(in the rows, 128 means zero)
Where one turn sends some rows of the set: a few examples, then the rows asked
Dedat: [142 120 145 116 147 157 124 152 112 104 147 142 121 126]
bot: [149 142 137 125 171 146 143 131 116 109 138 143 137 157]
toz: [139 123 145 124 122 130 115 117 115 161 147 129 128 115]
Limob: [139 146 161 119 148 128 142 102 106 121 135 149 145 139]
bagaz: [143 151 164 119 144 134 135 106 107 128 138 142 143 137]
nemu: [110 112 145 120 157 109 136 114 115 130 174 140 115 135]
fike: [154 109 160 145 156 104 131 107 121 126 122 131 137 120]
pav: [127 103 155 131 148 123 126 102 119 132 128 150 111 103]
birut: [125  99 118 138 161 121 125 115 103 126 164 117 101 120]
mave: [126  93 126 140 169 130 147 142  96 133 143 151 112 136]
zotas: [157 130 162 131 138 128 145 113 128 125 123 139 120 116]
vigan: [118 129 150 140 177 119 126 119 112 100 142 130 118 107]
Pag: [121 120 148 129 155 120 130  83 100 146 138 134 143 121]
Nad: [149 141 143 157 156 123 119 121 138 115 145 110 139 124]
Ruloz: [121  99 117 140 179 134 123  99 106 147 141 121 132 128]
zezi: [123 132 154 147 165 123 124 118 116  96 152 125 119 107]
Gabok: [151 129 132 132 131 140 119 136 112 110 151 149 137 163]
Tuda: [162 124 150 147 138 120 136 124 122 137 121 143 143 152]
Vir: [127  85 134 138 165 140 116 126 103 146 143 155 117 117]
Guz: [157 102 125 143 164 155 127 150 104 148 144 146 129 137]
noz: [113 124 122 151 137 147 127 135  96 142 162 143 144 139]
bul: [130  89 146 140 174 110 139 117 104 123 136 135 117 111]
tefiv: [138 112 110 138 190 150 131 129 116 125 141 127 129 149]
Rim: [132 111 153 118 150 114 148 114 130 103 160 121 139 126]
modu: [141 108 134 140 148 135  99 118 123 148 141 111 110 116]
fop: [123 121 153 129 148 127 126  83 103 144 136 124 138 116]
vel: [158 130 154 127 125 116 119 113 112 119 150 135 154 135]
sudad: [130 109 111 139 152 144 123 138 107 114 158 137 106 155]
mafev: [142 111 145 130 143 104 122 100 108 128 158 113 132 108]
gutuk: [148 145 139 121 167 152 136 138 117 116 144 146 137 155]
lig: [132 112 112 132 187 156 126 136 119 124 147 131 126 145]
sog: [100 121 140 144 153 137 129 127  90 112 162 146 122 117]
monaf: [117  96 120 137 174 141 120 101 111 142 141 117 128 119]
Bofe: [100 122 138 138 162 139 130 132  84 120 152 152 123 124]
Govi: [148 108 140 152 149 145 113 121 105 129 151 119 136 173]
tofe: [174 128 143 137 148 147 145 141 119 135 133 135 130 138]
novi: [147 140 142 150 164 118 122 115 137 116 131 110 140 118]
gero: [143 105 134 134 163 152 104 140 122 113 141 120 106 122]
dad: [156 110 150 138 147 137 134 118 122 104 146 108 152 150]
nikat: [118 128 121 148 140 149 129 136  91 148 147 143 147 145]
Lol: [139 131 153 109 121 142 129 137 107 133 150 147 134 121]
Rovug: [146 137 125 154 141 136 125 126 124 145 135 118 158 143]
rukog: [145 116 128 144 147 135 146 144 106 141 133 155 128 162]
Nabu: [120 110 137 141 155 129 115 118  99 147 168 139 114 163]
tez: [144 137 123 159 139 138 121 131 124 144 152 121 153 142]

dad turns into Rim
zotas turns into pav
Now these:
Gabok turns into vel
fop turns into monaf
novi turns into vigan
Nad turns into zezi
Pag turns into Ruloz
toz turns into modu
rukog turns into Tuda

Where one turn sends some rows of the set: a few examples, then the rows asked
lud: [102 131 146 116 120 134 127 110 158 111 112 140  89 125 130 135 107 126
 148 139 112 142 110]
fem: [132 126 128 125 165  97 125 120 157 117  85 111  88  98 153 135 133 129
 144 133 132 143 114]
rosen: [126 122 127 121 110  85 110 119 136 138 131 110 140  97 119 126 134 122
 145 101 103 149 118]
tol: [121 126 129 120 114  79 116 115 169 117 121  97  67 119 162 127 134 133
 151 101 114 145 115]
Gubif: [121 127 136 110 133 114 112 106 163 136 116 123  85  96 127 166 128 127
 141 138 142 128 104]
Kad: [148 147 149 150 123 116 116 125 172 140 112 121  97 102 110 134 117 147
 158 125 127 150 121]
gituz: [130 143 108 127 119 103 101 125 135 132 112  95 112 113 132 116 149 153
 115 102 121 136 115]
Lozed: [117 117 139 125  93  85 119 118 178 112  76 111 114  81 107 128 135 130
 152 110 109 142 125]
tapep: [119 104 133 104 123 123 106 108 161  84 104 109  93 118 129 123 114 141
 159 141 123 138 118]
Kul: [123 120 126 124  60 116 116 115 134 117 120 132  96  96 152 126 135 124
 145 119 149 141 121]
gile: [134 129 104 124  97  95 109  98 126 128 111 125  95  84 154 124 143 134
 135 101 103 122 107]
gelen: [124 127 115 124  81 121 110 117 186 136  80 127 119 108 144 130 131 118
 143 136 119 138 116]
fitu: [124 120 128 121 136  96 122 118 122  98 111 119  80 108 103 123 137 121
 154 152 117 151 117]
Tulik: [153 119 145 128  88 116 114 110 129 138 105 140 110 131 144 133 126 135
 138  99 136 158 130]
Gugoz: [129 122 135 118 164 104  99 115 141 126  91 130  93 112 144 128 133 117
 149 109 104 143 102]
Vadi: [144 124 129 123 101 114 119 107 153  84  76 108 116 133 138 123 140 134
 164 112 112 156 125]
sul: [125 126 111 130 112  71 106 109 169 119 123 128 123  92 146 128 129 134
 162 108 136 143 111]
vakez: [118 124 132 122  98 145 118 128 162  99 112 122  98 105 132 127 138 125
 145 162 123 137 115]
Dofeb: [117 128  96 145 110 103 144 128 125 111  94 112 102 106 139 115 145 132
 125 114 123 128 136]
Saza: [105 142 125 123 109 104 142  75 161 125  99 124  92 120 134 119 134 132
 146 123 108 144 137]
Refim: [126 121 130 121  97 116 117 125 155 134 116 100 122  97 159 126 134 133
 147  70 128 138 114]
begim: [104 144 118 125  92  96 130 118 139 107 122 144  94 103 139 130 111 136
 160  95 126 143 109]
vup: [150 132 130 102 117 109 116 111 120 141 113 129 126 111 143 117 160 116
 131 109 136 138 113]
Puza: [130 120 150 131 114 134 108 153 152 118 103  99 102 128 112 135 126 124
 145 131 147 157 111]
Sali: [141 138 164 133 115 113 112  98 161 133 107 140  98 113 116 107 143 103
 134 115 122 169 115]
zuf: [133 130 125 126  95 102 120 124 122 128 111 128 108 113 137  77 138 125
 153  94 117 153 117]
gulov: [116 109 106 108  93 103 118 132 130  97  93 115  88 110 152 118 117 142
 144  98 140 143 122]
Zetes: [128 127 131 117 152 131 103 122 143 144 115 124  91 103 108 130 137 130
 153  87 134 135 119]
mukeb: [116 130 135 155 123 125  86 130 127 138 118 114 100 104 112 118 146 104
 143 120 125 142 108]
Rezu: [147 123 122 129  90 105 121 125 138 100  97 109  82 121 142 116 151 101
 150 115 125 106 112]
nokev: [126 121 136 127 143  98 114 111 186 103  94 103 112  95 116 127 132 114
 142  91 116 144 112]
tekan: [115 144 142 133  98 105 122 113 160 121  66 114  77 104 134 120 157 146
 116 122 118 151 122]
palu: [135 148 147 146 125 142 114 125 160 140 123 120  94  96 122 135 158 135
 145 113 110 142 122]
vedug: [129 129 169 115 103  95 122  93 152 114  67 136 108 112 131 122 146 110
 150 107 135 146 111]
Zeruv: [147 105 147 149 114 112 118 113 126 122  91 106 103 102 120 125 127 103
 146 151 126 132 132]
tezi: [145 114 122 132 115 120 109 113 154 119  78 109  86  88 121 121 154 117
 103 129 108 137 125]
Kip: [103 114 129 127 103 101 123 119 141  97  81 103  90  86 129 153 129 127
 132 121 150 128 107]
Bori: [105 128 151 119 109  90 125 130 158 107 101 125  94 100 127 130 121 136
 159 113 154 178 104]
mede: [133  94 134 133 121 117  93 119 143 129 102  94 108  96 114  99 145 111
 153 130 123 131 132]
zoror: [144 124 136 118  82 107 132 135 163 146 117 134  82 115 124 123 124 115
 156 104 109 138 125]
vozi: [133  99 123 117 142 112  94 123 128 124 115 110  92  83 134 134 160 118
 150 118 117 159 118]
topur: [128 128 141 123  82 108 124 114 125 119  91 147  76  93 103 132 128 138
 140 134 140 150 117]

Lozed turns into tekan
Sali turns into nokev
Now these:
gelen turns into Saza
zoror turns into tol
mede turns into palu
rosen turns into gituz
Bori turns into Kip
tapep turns into vakez
Dofeb turns into Tulik
gulov turns into Kul
Refim turns into gile
Zeruv turns into Kad
Zetes turns into vozi
Gubif turns into fitu

